In the rows, 128 means zero.
A state moves one step at a time under one of 6 hidden systems, and each row is a state written as 20 numbers. Each run below is a few steps of one system.
trace 1, Y, 9 rows:
[[120 136 171 157 134 178 106 149 115 134 106 122  90  83 148 114 102 170
  187 103]
 [116 120 189 101 169  94  91 141 116 113 175  76 118 153 133 106 100  94
  119  88]
 [151  99 127 126 113  76 139 132 159 143 168 151 168 121 105 110 126  92
   83 191]
 [126 165  64 136 111 135 113 128 134 122 113 175  87  70 122 175 135 141
  122 179]
 [126 124 139 134 160 204 104  80  92  97 139 132 116 119 148 179 127 151
  133  79]
 [136  92 198 144 134 171 142 132 106 150 156  87 136 126 114  50 124 126
  136 126]
 [132 149 150 146 126  57 102 165 163 102 110 106 100 114 100  91 103  83
  114 154]
 [123 147 100 106 161  79 100 102 148  98 149 169 166 110 140 182 106 159
   89 159]
 [130 111 113 116 104 187 158 109 102 165 163 164 124  62 168 152 137 153
  131 130]]
trace 2, A, 9 rows:
[[169 107 137 180  90 156  97 120 146 124 141 116 151  69  85 132  95  87
  138 157]
 [127 118 130 138 157 144  38  84  96  96 116 157 116 144  97 110 149 136
  118 160]
 [128  92 206 153 183 163 143 120 130 122 154 171 123 128 156 112 127 171
  112 124]
 [135 132 187 154 120 141 108 154 135 127 144  79 103  60 120  90  77 109
  149 124]
 [147 109 139 143 126  86  37 107 144  92 123 155 142 115 116 142 105  87
  122 138]
 [131  93 147 138 161 143  98 121 123 152 169 190 140 127 113 113 141 175
  122 197]
 [136 116 171 165 132 199 125 134 112 129 138 145  52  73 138 118 128 125
  139 121]
 [154 109 172 166 142 150  79 104 135  86 140  89 156 122  97 144  83  93
  138  99]
 [122 111 164 125 160  89  79 105 121 107 144 143 139 133 111  63 130 128
   84 181]]
trace 3, B (9 x 20):
[[110 142 148 113 134 177 123  88  86  97 103 108  97  98 181 116 133 141
  124  62]
 [159  84 176 170 141 144 119 124 147 134 165 114 201 132  88 124  90 131
  143 146]
 [102 151 138  85 140  70 118 130 110 115 127 105  94 134 133  53 147 110
   80 151]
 [157 130 122 186 130 139  94 124 165  86 107 180  93  91 109 187 115 105
  123 147]
 [101 136 105  73 136 153  83 134  72 175 178 114 114 126 125 131 136 166
  165 141]
 [150 103 144 153 108 187 151  72 108  94 105 104 132 119 137 113 144  87
  101  82]
 [127 134 143 142 171 101 102 140 145 119 140  97 180 169  69 114 101 159
  140 169]
 [104 160 148 110 149 103 129 112 120  94 118 149  76  72 177  95 130 140
   73 133]
 [161 102 124 172  94 152  76 140 147 145 145 152 137  77  98 164  99 110
  170 158]]
trace 4, R, 9 rows:
[[133 142 123 153  82 142 154 177 134 167  98  78 118 108  93  82 121 126
  180 150]
 [123 157 127 106 165  89 126 130 140  81 148  73 130 169 112 172 107  88
   97  90]
 [127 104 131 109 133 129 157  76 118 125 141 186 166  99 177 115 146 159
   70 144]
 [136 142  92 159  71 135 109 154 143 152  59 141 119  97 121 127 128 140
  192 141]
 [125 124 131 109 162 121 120 162 132 132 170  95 119 197 114 192 116 107
  156  82]
 [135  98 153 111 124 138 191 110 118 146 179 133 139 106 144  83 148 106
   63 148]
 [135 167  81 162  92 111 128 124 148  99  46 120 129 107  96 108 131 128
  128 163]
 [107 149 114 104 173 134 111 124 121 105 131 127 133 167 153 206 116 168
  152  72]
 [141  70 166 116  96 151 155 120 114 181 173 142 159  96 168  98 129 117
  131 114]]
trace 5, Y, 9 rows:
[[139 109 179 146 153 113 167  90 151  86 128 116 190 126 143 100 103 131
   76 113]
 [120 142 126 122  92  96 116 164 141 172 122 127 145  61 140  97  96 162
  167 168]
 [117 133 117  88 136  98  72 127 118 111 144 155  74 125 169 183 131  92
  125  87]
 [148  75 139 138 152 175 143 115 118 155 196 158 156 165 100 155 149 132
  116 153]
 [135 158 108 153 101 170 166 145 121 128 109  90  70  91  83  94 144 103
  117 163]
 [132 143 138 157 149 119  70  87 137  56  76 112 153 133 116 140 101 129
  126 104]
 [104 119 166  98 154 108 143 114 115 145 148 146 165 107 175  76 118 196
  110 141]
 [139 118 146 134  91 105 138 182 161 158 148 134  91  76 156 152 102  83
  154 111]
 [128 127  92  96 149 121  57 122 101 130 177 122 123 166  87 176 134 107
  134 145]]
trace 6, B, 9 rows:
[[139 158  87 122  80  81 171 130 163 116 112 114 144  75 137 143 108  90
   93 140]
 [123 121  87 110 104  84  74 134 135 147  88 180 150 151 150 161 140 148
  179 126]
 [121  98 165 128 138 170 158 151 112 159 122 150  78 160 169 121 158 139
  161  77]
 [152 117 138 143 125 141 206 155 153 142 174  74 153 146  93 153 112  88
  116 121]
 [116 160  68  87 120  60 155 112 138 113 106 124 169 150 131 129 144 132
   84 152]
 [126 136 115 157 115 126 126 137 155 124  53 193 115 109 162 145 134 178
  165 127]
 [118 112 165 113 122 141 137 181 124 183 165 105 114 119 157 137 104 139
  189  88]
 [152  87 133 110 104 111 181 116 137 134 161 114 158 161 136 130 149  52
   83  99]
 [132 144  80 140 133  92 151 147 155 118  82 149 138 193  84 134 162 136
  118 175]]
trace 7, T:
[[128  95 110  99  66 130 122 114  91 178 104 121 161 145 147  67 165 114
  157 118]
 [111 167 124 127 158  96 131 187 142 120 104  84  89 192  85 125 132 129
  153 129]
 [150 116 153 152 157 138 201 122 169 102 170 143 147 114 136 180 105 118
   75 121]
 [133 134  87 119  78 130 106  96 113 146 120 144 169  49 134 107 122 147
  125 178]
 [116 135 116 130 123 119  81 135 121 118  50 149  97 175 144 132 152 141
  184  88]
 [123 101 159 109 166 143 184 147 125 156 185 100 157 193 127 141 130 143
  134 100]
 [130 165 102 114  95 102 175 144 142 127 144  84 116  64 117 113 109  92
   89 156]
 [155 119 113 178 119 104  83 113 170  90  73 181 151 126 109 162 121 124
  134 149]
 [103 119 117  97 159 165 130 107  90 152 139 173 137 150 163 144 159 205
  141 124]]
trace 8, H, 9 rows:
[[151  99 113 112  84 158 162 131 114 174 185  79 168 127 106 137 129  81
  136 122]
 [124 148 106 131 133 119  50 113 108  89  83  98 109 171  85 118 142 106
  145 124]
 [110 146 138 134 176 135 175 105 136  90  93 168 132 134 159 125 139 198
   92 131]
 [141 125 142 132  77 128 191 159 146 171 146  95 146  63 143 103 100 115
  139 134]
 [136 110 138 120 119  86  47 147 135 124 123 122 119 161 124 154 112  77
  174  90]
 [109 120  99  91 164 123 129  98 100 127 129 187 128 187 144 136 181 167
   97 145]
 [149 142  98 162  96 171 205 139 142 138 129 112 114  86  90 125 137 112
  103 173]
 [132 153 140 139 137 125  90 136 143  96 124  66 145 116 113 172  68 117
  167  80]
 [101 111 148  82 142 116 110  89  87 127 107 140 142 160 187  83 157 156
  124  82]]
trace 9, R:
[[146  97 155 148 139 138 105  86 133 120 153 133 215 104 109 108  99 159
  115 165]
 [108 160  87  93  98 117  61 131  91 133 106 139  60  93 145 124 148 111
  145 129]
 [145  80 189 172 173 129 123 145 159 116 126 162 130 195 120 142 131 126
  144 106]
 [107 150 127 100 139 148 138 145  96 165 189  96 117  81 108  90 119 162
  121 184]
 [151 131 143 171 116 130  98 105 145  61  84 115  96 107 116 131 120  64
  102 103]
 [107 124 119  99 176 125  85  98  99 127 136 155 172 175 126 126 144 200
  133 149]
 [121 127 170 135 108 151 129 158 118 149 118 136  61  67 176 101 119 125
  157 102]
 [154 105 149 159 141  97  85 144 154 121 149 102 173 163  63 128  97  99
  142 156]
 [100 157 108  80 161 127 119 114  92 116 165 148  63 109 148 133 157 133
   73 148]]
trace 10, A, 9 rows:
[[139 124  95 138  83 117  80 134 144 150 105 176 146  73 141 163 109 141
  174 150]
 [127 100 108  99 135 176  77 116  78 159 182 147 109 152 114 161 157 124
  150 133]
 [155  87 168 172 137 181 181 127 131 120 137 128 103 164 103 111 161  85
  102 117]
 [125 172 154 168 163 126 131 136 148  72  93  74 123 119  88 108  94 143
  119 138]
 [108 146 138  96 150  76  93  89 128  90 129 148 154  86 177 127  99 156
   87 124]
 [129  87 141 113  89 122 112 138 118 195 142 162 165  97 163  98 125 157
  173 140]
 [136 110 128 132 115 145  84 173 116 157 140 135  55 150 109 151 145  85
  177 115]
 [161 109 133 167 161 151 149 122 153  98 169 132 128 160  76 185 128  87
   88 144]
 [127 154 126 149 142 156 151  90 115  94 109 110 135  92  99  79 133 157
   78 179]]
trace 11, T:
[[126 136  77  88 116 122  88 140  98 150 153  83 130 179  86 159 142  92
  159 122]
 [140 125 127 141 143 125 195 122 139  97 112 138  96 174 110 115 175  86
   61 137]
 [138 132 153 177 147 160 142 127 147 122 136 131 152  76  95 104  98 181
  124 190]
 [112 158 122 113 127 141  80  98 107  95  99 129 117  76 179 160 101 155
  149  76]
 [131  74 152  95 111 100 103 121 111 162 139 128 174 186 153  97 145 103
  153  87]
 [108 159 113  96 149  86 148 189 131 151 160 105  72 157  98 118 144 116
  116 164]
 [168 117 137 193 125 157 165 135 177 102 133 155 105  97 106 182 116  88
  101 139]
 [131 130  87 123 121 175  91  63  89 120 129 142 177  91 117 137 133 172
  123 163]
 [103 135 148 113 121 131 116 117  99 120  58 120  98 149 171  70 157 142
  152  79]]
trace 12, H, 9 rows:
[[120 129 136 113 132 124 122 101 108  92  97 157  57 131 173 116 167  88
   85  89]
 [152  98 125 162 125 138 167 136 162 157 137 153 204 136  98 137 120 169
  142 177]
 [108 179 100  92 112 115 106 156 106 126 136  83  57  86 134 140 117  94
  135 111]
 [151  73 164 157 151 152 127  89 137 104 119 156 178 185 134 151 139 121
  125  86]
 [ 99 170  87  89 115 108 136 146 102 162 125 106 125 110 114  76 140 171
  131 186]
 [155 115 162 181 126 136 146 137 168  86 105 144  82 114 136 164 116  68
  111  91]
 [114 125 113  83 142 109 110 122 117 159 168 115 213 143 133 145 104 183
  154 132]
 [127 129 113 120  92 143 126 121  96 126  94 132  48 118 139  88 178  72
  110 118]
 [148 115 142 180 164 129 141 145 177 117 124 147 175 163  87 170 106 167
  149 152]]

Name the system that made each run.
trace 13:
[[127 120 162 143 127 149 166 113 142 133 125 145 173  63 177 116  95 187
  130 119]
 [142 133  88 119  71 105  63 142 131 150 121 107 150  99 113 153 104  94
  181 130]]

R
trace 14 (2 x 20):
[[154  89  93 132 107 147  99  98 120 130 143 201 111 127 126 172 168  86
  105 147]
 [127 150  80 140 141 199 128 126 105 137 145 121 127 125  79 174 134 177
  153 166]]

H
trace 15, 2 rows:
[[119 115 201 161 187 123 140 147 156 115 134 175 108 121 150 108 113 177
  114 144]
 [132 140 162 141 118 136 100 145 135 130 161 105 110  30 136 127  68 123
  144 132]]

A
trace 16, 2 rows:
[[119 160 144 135 162 102 163 131 164 104 127 116 179  94 145 147  74 191
  117 134]
 [117 130 114  77  80 117 113 124 104 166 152 111 149  64 181 129 105 124
  154 101]]

Y
trace 17, 2 rows:
[[114 170  74 107  84 158 164 159 105 166 107 100  85  96 133 135 141 144
  166 123]
 [152 102 152 145 128 119 158 127 157 103 123  88 170 183 121 157 113  77
  130  65]]

R
trace 18, 2 rows:
[[144  99 145 169  93 141 131 121 133 125  56 171  97 124 143  71 165 109
  134 129]
 [107 163 129 126 170 113 108 173 137 133 127  86 137 170  86 136 102 180
  177 140]]

R
trace 19:
[[138 143  92 142 109  92 196 160 175 134 107 173 104 114 131 151 146 116
   95 167]
 [149 125  89 171 106 176 139 127 147 143 105 161 163 107 104 177 123 172
  167 158]]

T
trace 20:
[[129 162 116 146 142 101 103 114 151  95 115 102 187  96  92 131  81 167
  128 170]
 [116 135 106  92 130 131  69  99  99 111 140 162  93  98 177 187 129 121
  129  88]]

R
trace 21, 2 rows:
[[106 149 153 111 183  98 116 124 139 101 160 171 107  82 170 149 102 171
   87 143]
 [147  94 138 136  73 157 125 119 122 169 153 135 164  45 151 118 104 124
  153 134]]

A
trace 22, 2 rows:
[[141 100 146 154 118 136  73 126 117 117  88 172  63 141 122  94 167  87
  133 132]
 [126 139 137 138 177 172 104 153 114 122 181 102  73 148  80 177 120 123
  140 131]]

B
trace 23, 2 rows:
[[139  84 123 108 104 162 143 139 109 178 176 165  97 126 155 162 159  94
  140 107]
 [140 119 102 136 141 156 107 139 109 141 158  99 131 190  48 140 150 109
  143 162]]

H
trace 24, 2 rows:
[[141 123 151 177 134 136 121 134 147 130 110 112 176 117  75  79 105 169
  150 185]
 [102 165 156 108 153  91  99 148 132 101 134 127  62  73 173 131  95 129
  118 107]]

H
trace 25 (2 x 20):
[[114 118 124 113 153 161  83  81  73 103 102 123 117 192 117 100 174 134
  123 108]
 [116 121 206 132 171 133 162 148 122 124 150  88 107 141 129  57 121 134
  107 118]]

T
trace 26 (2 x 20):
[[115 140 158 122 143 150 152 148 124 149 188 131  98  43 152 123  99 155
  113 151]
 [161 104 123 158  66 154  79 104 126 123 104 121 135  78 128 136 114  71
  156 102]]

A
trace 27:
[[129 123 167 165 144 172 188 113 135 103  85 157  98 111 164 103 146 154
  102 108]
 [138 139 140 140 119 107 133 180 159 156 168  79 163 102  90 138  73 131
  163 154]]

B
trace 28, 2 rows:
[[139 113 159 144 125  72  71 124 141 101 103 136 117 133 110  67 131  79
  104 154]
 [121 148 129 134 177  86 130 137 167 105 142 187 129 108 134 160 110 179
   91 180]]

Y
trace 29, 2 rows:
[[128 133 168 149 160 139 115  99 136  63  96 109 127 131 158 155 100 122
  124  54]
 [131  96 165 128 161 118 126 136 138 160 190 153 173 124 114 107 112 170
  119 189]]

B
trace 30:
[[146 144 121 143 106 145 194 122 151 118 130  63 184 102 115 151  91 116
  123 103]
 [117 133  97  96  77 105  63 105  92 146  85 115 157 114 139  78 136 131
  164 130]]

Y
trace 31, 2 rows:
[[133 138 129 142 151 187 126 106 103 117 157  63 166 130  66 117 110 152
  132 149]
 [127 135 149 133 100 110 123  98 120  99  82 109 121  82 148  46 131 103
   92 126]]

Y
trace 32 (2 x 20):
[[141 132  99 135 107 191 116  71  93  98 129 133  95  74 129 143 149  97
   88 128]
 [129 131 115 138 138 162  66 105  99 122 124  91 176 146  75 124 114 162
  170 144]]

B
trace 33, 2 rows:
[[140  85 101 115  96 165 137  77  99 145 107 144 187 165 151 134 164 130
  143  92]
 [106 132 149 110 152 129 150 169 109 149 120  82  96 202 110  82 156 134
  154 110]]

A
